In the rows, 128 means zero.
Each named turn below is shown by a few rows before and after it. Which turns, in which order, take the first row of each later pair to the second? The first pair is answered.
k_366 (before -> after):
[128  91 163 138 106 143  99 109  85  82]  ->  [173 123 154 152  75 133 135 137 139  82]
[133 140 100 123 132 165 106 105 128 121]  ->  [150 135  99 112 123 144  90 133 111 115]
[150 131 118 102 109 120  89 147 105 129]  ->  [142 161 105 128 101 142 131 130 162 140]
k_763 (before -> after):
[126 109 133 138 128 116 107 123 108 130]  ->  [113 109 138 142 131 124 118 113 110 134]
[101 125 122 109 154 101 142 153 113 150]  ->  [107 121 122 107 153 100 131 155  99 141]
[138 105 150 149 100 123 143 127 124 113]  ->  [135 106 149 150 104 124 150 123 136 119]
k_989 (before -> after):
[175 134 130 146  83 118 141 173 154 113]  ->  [155 117 156 165  82 141 151 143 153 102]
[116 169  97  98 165 135 116 127 122 152]  ->  [111 159 113 112 145 170 105  93 111 126]
[138 142 109 116 125 125 125 143 127 116]  ->  [119 123 135 134 120 146 136 120 126 105]
[136 148 141 150 127 134 181 132 194 145]  ->  [178 172 104 130 102 136 144 140 179 132]
Pairs:
(2 to 3 turns a pair)
[121 143 144 174 151 137 184 121 192 158]  ->  [ 98 155  86 132 185 152 117  85 135 181] : k_989 k_366 k_989
[116 148  90 111 148 136 120 115 116 140]  ->  [ 99 122 127 121 164 117 154 130 127 147] : k_366 k_989 k_989
[174 141 120 123  78 123  98 140 133 101]  ->  [ 85  97 134 108 162 114 103 125  95 151] : k_366 k_989 k_366
[133 127 141 153 103 152 147 104 145 103]  ->  [153 130 108 108 122 110  98 139 103 115] : k_366 k_989 k_989
[ 95 117 160 109 142 115 147 124 127 153]  ->  [156 130 152 111  86 121 116 133 123 113] : k_989 k_989 k_366
[141  85 154 127 142  96 130 154 106 118]  ->  [142  80 162 136 135 117 122 137  97 109] : k_989 k_989
[109 126 107 122 142 131 134 116 124 161]  ->  [139 143  92 119 119 133 127 124 132 152] : k_989 k_366 k_366
[121 193  46 106 125 152 126  81 168 145]  ->  [ 91 178  65 115 154 136 163  94 183 167] : k_989 k_989
[103  93 169 142 133 138 131 118 108 110]  ->  [ 88 116 129 121 172 117 135 130 114 151] : k_989 k_366 k_366
[105 111 148 144 143 147 146 110 138 141]  ->  [166 131 128 135  99 125 133 148 146 122] : k_366 k_366 k_989
[136 105 121 108 163 126  73 130  51 128]  ->  [190 111 167 163  88 142 132 140 121  76] : k_989 k_366 k_989
[103 115 129 108 152 143  75  93  99  95]  ->  [106 164 101 128 150 128 154 114 194 133] : k_366 k_366 k_989
[119 101 175 147 107 146 149 121 128  98]  ->  [166 131 127 122  88 130 107 138 116  95] : k_989 k_989
[145 181  50  94 127 125 103 123 131 152]  ->  [140 166  53  90 134 122  90 124 109 151] : k_366 k_366
[ 81 149 104 128 159 128 158 108 145 191]  ->  [124 115 124 109 119 134  69 101  58 129] : k_366 k_989
[146  90 185 118  89 132 127 101 126 100]  ->  [106  77 177 102 148  99 147 122 125 147] : k_989 k_366 k_366
[175 142 118 152 113 132 118  96 116  81]  ->  [171 151 101 134 150  76 144 143 136 124] : k_989 k_989
[ 97 108 146 116 192  88 144 145 108 173]  ->  [ 98  97 172 142 148 159 118  79  84 119] : k_989 k_989
[101 131 107 144 129 170  96  92  86 130]  ->  [ 88 126 113 149 130 173 104  93  90 133] : k_989 k_989 k_989
[147  95 169 143 101 118 115 153 109  88]  ->  [163 148 104 128 108  93 134 175 158 128] : k_989 k_366 k_989
[134  93 163 108 133 127  86 132  71 104]  ->  [138 104 145  93 150  94  90 162  84 126] : k_989 k_989
[122 108 163 132 159 106 125 162  90 150]  ->  [140 128 176 172 107 158 155 124 132 121] : k_366 k_989 k_989
[123 150 112 148  93 180 150 100 169 121]  ->  [111 144 112 147  98 185 148  91 162 117] : k_366 k_366 k_366
[ 96  96 125 119 143 144  97 105  97 130]  ->  [153 119 126 133  92 145  98 118 120  93] : k_989 k_366 k_989
[155 131 129 143 106  99 159 178 147 145]  ->  [102  89 179 157 125 144 150 122 112 126] : k_989 k_989 k_366
[158 129 144 146  93 138 136 129 136  93]  ->  [114  97 164 136 146 106 151 147 124 126] : k_366 k_366 k_989
[122  83 141 126 135 131 116 135 119 110]  ->  [139  91 126 119 127 125  99 140 114 111] : k_989 k_989
[149 136 116 108 123 105 125 155 143 136]  ->  [124 136 105 105 136 135 101 120 123 140] : k_366 k_989 k_366
[132 157 105 110 160 101 120 149 121 166]  ->  [117 154 104 111 167 113 115 133 119 170] : k_366 k_366
[129 121 134 116 133  98 162 144 117 139]  ->  [122 123 122 115 121 143 129 104  94 122] : k_989 k_366 k_366
[134 160  71 103 148 114 140 158 157 154]  ->  [128 152  92 134 108 184 127  89 147 110] : k_989 k_763
[129 130 102  91 134 142 110  99 119 124]  ->  [122 122 124 100 147 108 157 138 149 144] : k_366 k_989 k_989
[142 166  84 130 138 142 133 112 156 140]  ->  [167 151  90 114 135 109 104 143 123 127] : k_366 k_366
[110 134 106 143 141 134 176 112 183 149]  ->  [ 83 118  98 122 161 148 123  84 126 151] : k_989 k_366 k_989
[ 96 137 131 136 130 148 135  95 134 137]  ->  [147 147 131 139 101 115 145 136 154 128] : k_366 k_366
[174 165 112 119  71 138 117 129 131 106]  ->  [154 119 176 138  83 108 154 157 134 102] : k_989 k_366 k_366
[164 108 120  99 138  76  99 185 109 128]  ->  [101 128  93 115 148 173  86  72 104 127] : k_366 k_989 k_366
[126  82 153 107 168  91 128 171  93 138]  ->  [117  71 178 128 149 134 119 127  80 108] : k_989 k_989
[158 146 150 135 125 105 143 158 146 135]  ->  [142 162 105 117 146 115 126 135 140 154] : k_366 k_989
[126  71 187 120 123 142 128 119 132 109]  ->  [107 128 123 111 156 140 160 116 185 164] : k_763 k_989 k_366
[147 148 139 138  92 130 190 131 184 114]  ->  [ 89 104 151 124 130 175 126  68 100 107] : k_989 k_989 k_366
[124 130 109 116 122 152 105 102 115 132]  ->  [131 137 125 128 118 121 156 137 163 144] : k_989 k_366 k_366
[140 132 113 109 132 130 140 146 145 144]  ->  [116 122 117 117 140 157 126 114 132 141] : k_366 k_989 k_989
[127 106 158  96 137  82 133 143 124 111]  ->  [136 123 164 126 110 105 159 124 157  96] : k_989 k_989 k_366
[132 189  43  97 157 120  99 112 161 151]  ->  [ 71 150 101 131 194 129 160  99 181 167] : k_989 k_989
[124 109 137 111 125 122  86 111  76 129]  ->  [101 143 125 142 122 158 140  77 132 147] : k_366 k_366
[103  95 199 159 118 128 191 127 147 113]  ->  [ 94  95 131  85 172 100  94 137  60 145] : k_989 k_366 k_366
[106 142 118 142 143 107 157 106 168 125]  ->  [151 128 135 135 102 111 110 110 127  79] : k_366 k_366 k_989
[117 136 118 150 136 114 162 141 165 152]  ->  [114 142  89 137 124 158 107  93 128 135] : k_989 k_366
[161  88 176 140 107 114 108 136  86  73]  ->  [169  92 171 141  97 114 117 140  96  75] : k_366 k_366 k_366
[122 123  87 117 149 152 110 105 103 138]  ->  [159 113 106 115 138 101 114 162 106 133] : k_989 k_366
[129 126 135 150 107 167 115  86 104 109]  ->  [113  96 175 154 134 120 161 132 123 130] : k_366 k_989
[157 117 118 120  66 117 109 175 128  97]  ->  [ 96 144  94 129 111 133 169 148 185 153] : k_366 k_989
[186 121 127 102 109  64 106 195 113 109]  ->  [123 114 147 128 151  62 182 190 160 147] : k_989 k_763 k_989
[102 154  85 109 168 106 145 142 158 188]  ->  [ 68 125 138 150 148 171 150  77 143 148] : k_989 k_989
[144 145 100  94 129 124 119 133 131 135]  ->  [149 117 139 108 112 131 109 131 111 105] : k_989 k_366
[109  93 151 132 121 151 115  89 122 133]  ->  [151  94 150 118 115  97 120 156 132 139] : k_366 k_989 k_989
[120 118 115 150 121 132 146 146 157 122]  ->  [102 116 100 143 132 153 124 118 135 123] : k_989 k_366
[149 138 119 121 126 109 136 152 144 133]  ->  [123 120 126 104 146 114 107 141 102 134] : k_366 k_366
[124 116 155 111 127 131  68 125  89  90]  ->  [132 124 174 132 129  88 144 179 155 113] : k_989 k_366
